Where one turn sends some rows of the set: a few examples, then the rows asked:
K764: [-18.7   8.6  39.1   8.1   5.9  -8.1 -34.9  18.6  -2.1  12.0  17.2  -1.5
   6.2  22.0  12.1   3.2 -23.6  -2.5  -1.0  23.8]
K108: [-20.3  -8.9  18.7   4.8 -18.2 -16.3   0.7 -12.5  -8.0  -4.3  24.8  16.6
   2.4  34.1  -0.1  13.4  -4.9  31.2   1.9 -23.3]
K490: [-21.0   7.8  38.7  -6.9   2.2  -4.3 -23.6  19.6  -7.2  17.5  -3.4  18.6
  23.9  22.7  31.0   9.8 -16.6   0.1  -7.9   2.3]
K67: [ -5.4  -4.1  25.4  -0.6 -20.6  -8.2  -0.7  -2.3 -16.7  -3.1  33.3  12.9
  -1.7  45.7   2.9  10.9   6.6  32.2   0.9  -9.0]
K116: [-18.6 -16.2  33.7  12.3 -24.6  -3.4   0.4   4.0 -24.7 -11.7  22.6  23.8
  -7.7  36.6  -2.9  20.4  -0.2  18.2   5.1  -2.2]
K446: [ -2.8   2.1  34.3   5.4  -3.0  -3.0  -8.5   4.4 -16.2   8.4  20.5  -3.1
  23.8  10.2  23.4  -1.1  12.4  12.4 -14.9  -8.5]
K566: [-13.3   2.0  44.8  12.2  -4.8 -12.3 -19.3  10.7 -13.3   3.7  26.8 -13.1
  22.8  16.2  24.0   9.6   6.3  19.9 -13.6   6.0]
K66: [-23.1  -5.4  26.2   1.4  -7.8 -20.5 -25.6  -2.7 -11.4 -14.3  32.7  14.1
  -1.7  47.4   9.9  26.3   7.4  22.8  -2.7 -12.1]
K786: [-26.1   8.5  33.3   9.0   5.9   0.4 -35.5  23.5   0.0  14.0   6.7  12.0
  12.7  15.9  12.7  15.2 -29.7  -5.7  -2.9  12.3]
K61: [ -4.5  11.3  36.7  11.9 -15.6   9.2 -17.3  15.3  -9.9  -7.6  17.3   0.0
  16.0   1.2  20.0   4.9  -3.1  28.5  -2.5   5.4]
K361: [-33.5 -13.4  41.1  -1.9  -3.3  -5.2 -17.9   4.7   4.4  -6.1  28.5  20.0
  20.3   7.0  -2.0  15.7   9.1  23.0  -9.8   8.1]
K850: [-33.2 -10.7  38.4  10.2  -5.6  -8.7 -31.6  11.8  12.3   3.3  19.1  21.1
  20.8  -0.7  -4.6   8.2  -2.5   9.9   6.6   0.9]
K675: [-35.3   0.9  23.0  14.4  -3.7 -12.5 -20.3   7.5   6.2  27.9  -1.4   3.1
   7.7  31.1  11.0  12.2 -23.7   1.8  -9.5  10.7]
K969: [-15.5   1.6  14.3   7.9 -10.0   0.9 -17.1   4.4 -24.8  20.0  -1.5   2.2
  16.0  41.5   9.8  19.7 -19.3   6.0  22.5 -19.3]
K459: [ -3.5  -4.2  22.2  -5.7   0.8  11.3 -13.3   7.4 -21.6  13.2  29.8  30.6
  10.9  37.0  -7.2   3.6 -19.5  -1.3  19.4   4.9]
K206: [-21.3  -6.2  21.6  -4.8 -30.5   3.4 -22.7   8.4  -8.7   7.1  13.4   5.0
   3.4   1.7  13.2  18.7 -19.0  -9.1 -11.9  -4.4]
K365: [-17.2   4.9  24.3  12.6 -14.8 -18.5  -8.4  13.5  -9.3  11.3  38.0  -6.8
  24.0   8.4  16.9  17.8   1.1  24.3  -1.8 -10.8]
K882: [-31.4  11.2  51.8  14.4   9.9  -2.9 -12.1   9.3 -24.3   5.0  17.6  14.2
   4.6  28.1  11.1   3.2  17.8  14.3   3.3 -11.0]
K469: [-15.1  -0.2  10.7  -4.2  -1.6   6.8  -7.2  -7.9 -32.2  14.2  10.5  -3.1
  14.1  38.7   5.0  21.9  -4.7  19.1   8.9 -19.7]
K331: [-21.5  -1.8   5.4   1.1 -12.2   7.6 -21.3   2.4  -6.6   5.9  15.3  36.6
   2.9  44.8  -5.4  14.7 -23.9   6.5  18.1   5.0]
K795: [-15.3   1.5  15.3   8.6  -4.7  -2.4 -31.0   0.0  -5.3  -1.6  21.3  31.2
   4.9  40.5  -1.8  15.3 -36.9   3.4  13.2  13.1]
K394: [-28.6   0.2  15.8  -4.4  -4.4  16.8 -39.8   8.1 -11.0  14.9  11.7  22.6
   9.5  40.7 -19.8  13.5 -10.1  10.3   8.4   4.4]
K33: [  0.2   3.4  13.2   7.2 -15.5  -0.8  -7.4  -4.3  -5.9  -7.2  34.6  19.9
  -4.0  47.6   8.9  13.2  -7.3  29.6  -2.2  -5.4]
K673: [ -6.6   2.2  36.5   9.5  -4.8  -5.2 -10.5   5.6  -1.8   2.1  27.4 -14.4
  12.4  32.0  27.2   4.0   7.0  24.1  -8.4  11.9]
K319: [-21.5   6.8  33.7  11.1  12.6  -8.7 -12.1  14.4 -26.6  11.6  16.8  32.1
   6.5  40.0   0.5   2.0  12.4  28.3   6.3  -9.3]
K483: [-25.7  -3.7  15.2   5.4  -6.5   9.9 -26.4   2.8 -20.3   1.8  13.5  37.5
  -5.1  20.6  -7.0   7.5 -20.1   5.8  24.3   3.2]
K78: [-12.6 -17.3   7.3  -8.2 -22.2  -4.9 -18.0   4.7 -11.9   8.6   2.8  26.1
   1.4  10.5   6.8  15.6 -23.3   0.3  -7.3  -8.0]
K643: [-30.0  -1.4  36.5   2.5  16.9  -2.9 -38.3  12.6  -0.3  16.8  -1.6   0.9
   9.1  19.0   8.9  19.6  -9.8  -5.7   0.4   3.5]

K483 -> K643
K969 -> K206
And these:
K882 -> K469
K116 -> K394
K675 -> K61
K795 -> K764
K331 -> K786

